[-20   2  64 -31  61   6 -63  48 -32  15  10  26 -33 -27  58 -25   8  63
  33  22  21 -24  -6  31  12 -27  50 -14  31  17 -10 -19  22 -22 -12 -32
 -25 -89  68 -21 -18] = k186
[-21  -2  74 -33  64   8 -72  59 -19  19  -4  20 -40 -34  39 -19   9  59
  17  26  21 -41  -1  42  16 -42  60 -15  26  20  -8 -21 -20 -15 -23 -43
 -28 -74  73 -25  -4] = k834
[  2  21  75  58  50 -32  31  61 -27 -19  33 -14 -22 -25  17  22  22   6
 -27 -33   8  15 -32  63 -24  12 -20  31 -24  10 -32 -31 -73  -6 -63  48
  65 -10  10 -12  26] = k522
[-20   2  64 -31  61   6 -63  48 -32  15  10  26 -33 -27  58 -25   8  63
  33  22  21 -24  -6  31  12 -27  50 -14  31 -19 -10 -19  22 -22 -12 -32
 -32 -73  75 -24  10] = k592
key -> tag
[-74] -> k409
[-75] -> k979
[43] -> k304
[42] -> k492
[-89] -> k952
key k834 38: 
k409
perm: [ 12  22 -24  48 -19 -14 -20  33  15  31 -22  10   8 -24  26 -73 -32  50
  58  61 -25 -32  63  22 -32  75   2 -31 -12  21  64 -27 -27  10  -6 -63
   6 -10 -33 -19  31]
k592
q: [-20   2  64 -31  61   6 -63  48 -32  15  10  26 -33 -27  58 -25   8  63
  33  22  21 -24  -6  31  12 -27  50 -14  31  17 -10 -19  22 -22 -12 -32
 -25 -89  68 -21 -18]
k186
q: [-21  -2  74 -33  64   8 -72  59 -19  19  -4  20 -40 -34  39 -19   9  59
  17  26  21 -41  -1  42  16 -42  60 -15  26  20  -8 -21 -20 -15 -23 -43
 -28 -74  73 -25  -4]
k834

[ 59 -17  59  84 -20 -22  -6 -16] = k814
[ -1 -45 -37 -44 -32  14   9  13] = k117
[ 71  55  19 -44  27 -22  55  -2] = k489
[-36 -45 -29 -15  38  38   1  36] = k760
[ 27  41  27 -30  15 -34   9  22] = k385
[ 11 -17   3  56  -9  38 -29  17] = k872
[27 55 19 27 27 38  1  3] = k433
[ 47  55  27 -44  27 -34  39  17] = k554
[-13 -45 -29  13  85  62  24  22] = k314
dup k814: 
[59]
Table of tags by key:
[-6] -> k432
[9] -> k208
[39] -> k950
key k554 7: 
k950
dup k433: 
[27]
common k489 k814: 
[-22]
common k433 k385: 
[27]

[ 0  0  2  3  7 19 37 57 68 73] : k442
[15 35 55 70 71 74 75 74 74 75] : k342
[23 75 71 74 45 74 65 74 74  5] : k922
[ 0  0  0  3  4 13 32 54 67 72] : k584
[ 1  0  4  2  1  5 14 33 54 67] : k37
[ 1  0  0  2  1  5 14 33 54 67] : k878
[ 2  6 14 35 55 69 73 74 75 75] : k155
[ 0  0  0  2  1  5 17 38 58 68] : k730
[75 74 74 64 74 23 73 71 74 45] : k746
[ 1  4 15 34 55 69 73 74 75 74] : k819
[23 45 63 71 73 74 74 74 75 74] : k168
perm: [74 75 75  2  6 14 35 55 69 73]
k155
perm: [75 74 23 45 63 71 73 74 74 74]
k168
perm: [45 75 74 74 64 74 23 73 71 74]
k746
common k730 k922: 
[5]

[ 13   4  37 -52  45 -16  15]  k749
[ 13   4  37  63  45 -18  -6]  k246
[ 12 -44   7  10  -4  -9  -8]  k637
[ 36   9 -46  51  -9  10 -18]  k316
[  2 -31  23  70  46 -52 -23]  k536
[ -9   8  36  51  10 -18 -46]  k436
perm: [-46 -18  -9   8  10  36  51]
k436
q: [ 8 36 51]
k436
common k536 k749: 
[-52]

[10 35 -4 -4 62 -3] : k312
[-37  -6  23 -20  -5  10] : k497
[ -3  31  22 -12  89  -1] : k675
[ 23  11 -37 -20  -5  -6] : k5
[ 36  34 -18   8   9  -1] : k837
common k497 k312: 
[10]
key -> tag
[11] -> k549
[23] -> k459
[-1] -> k447
[10] -> k266
[9] -> k210
key k497 6: 
k266
common k837 k675: 
[-1]
common k312 k497: 
[10]
perm: [ -6  23  11 -37 -20  -5]
k5
q: [10 35 -4 -4 62 -3]
k312
q: [ -3  31  22 -12  89  -1]
k675

[ 15  19 -24  24  -6  46   5  20 -35 -26 -49  40  38 -13  52   1  25  20
  -8   8 -15   7  27 -39 -48 -14 -25  13  -9 -37  -3   8  -7   3 -27 -31] : k804
[-48 -21 -37  45  -3 -14 -43  24   7 -19  24  71 -16 -13  -3  28  34  55
   6 -11 -38   8  32  42  -3  19  30 -31 -29   9 -11 -20  -3  11  -4 -23] : k244
[ -1  25  20 -14 -17 -16 -37   3  -6  -2 -33  37  -1   2   2  -3  -2   5
  11  -1 -24  39  -3 -16 -10   6   1   2 -30   7   0   9   0 -10   4 -13] : k420
[  3  26   3  56  -8  32 -48  33  33   0 -21  11   1 -49 -15 -17  20  83
  24 -30 -30   5   3 -11 -14  30  32 -11  18 -19  -1   6 -16  15   1   5] : k473
[ 23  23 -30  57   1  43  -7  31   7 -32 -59  36  44   3  10   7  59  39
 -22   1  11   7  12 -18 -29 -10  -8  17  20 -24   8  -5 -22  11 -16  -6] : k106
[ 56  -2  18  -5 -20 -17 -10   8  13  17  40 -20 -11 -17 -31 -28 -39  15
  35  13 -13  42 -13 -37 -19  15  38  21 -27  24  11  26  -7 -23  23  16] : k56
[ -3   1   3  38  23   5 -23  28 -16 -29 -26  23  32  -8  23  -5  23  51
  -2 -12 -10  25  23 -37 -28   3  -9 -14  -8 -12  13   6  -9  28 -22   1] : k700
[ 90  10 -25  14   4   1  39  12  21 -13 -10   8  34  43 -29   1  29 -27
 -30  43  50  35 -15 -21 -19 -24   4  60   4  18  16   6 -23 -34  16  15] : k187
q: [ 1 25 20]
k804
q: [ -3   1   3  38  23   5 -23  28 -16 -29 -26  23  32  -8  23  -5  23  51
  -2 -12 -10  25  23 -37 -28   3  -9 -14  -8 -12  13   6  -9  28 -22   1]
k700
key -> tag
[8] -> k849
[33] -> k293
[39] -> k720
[38] -> k761
[28] -> k614
[31] -> k983
[12] -> k990
[27] -> k361
key k700 8: 
k614

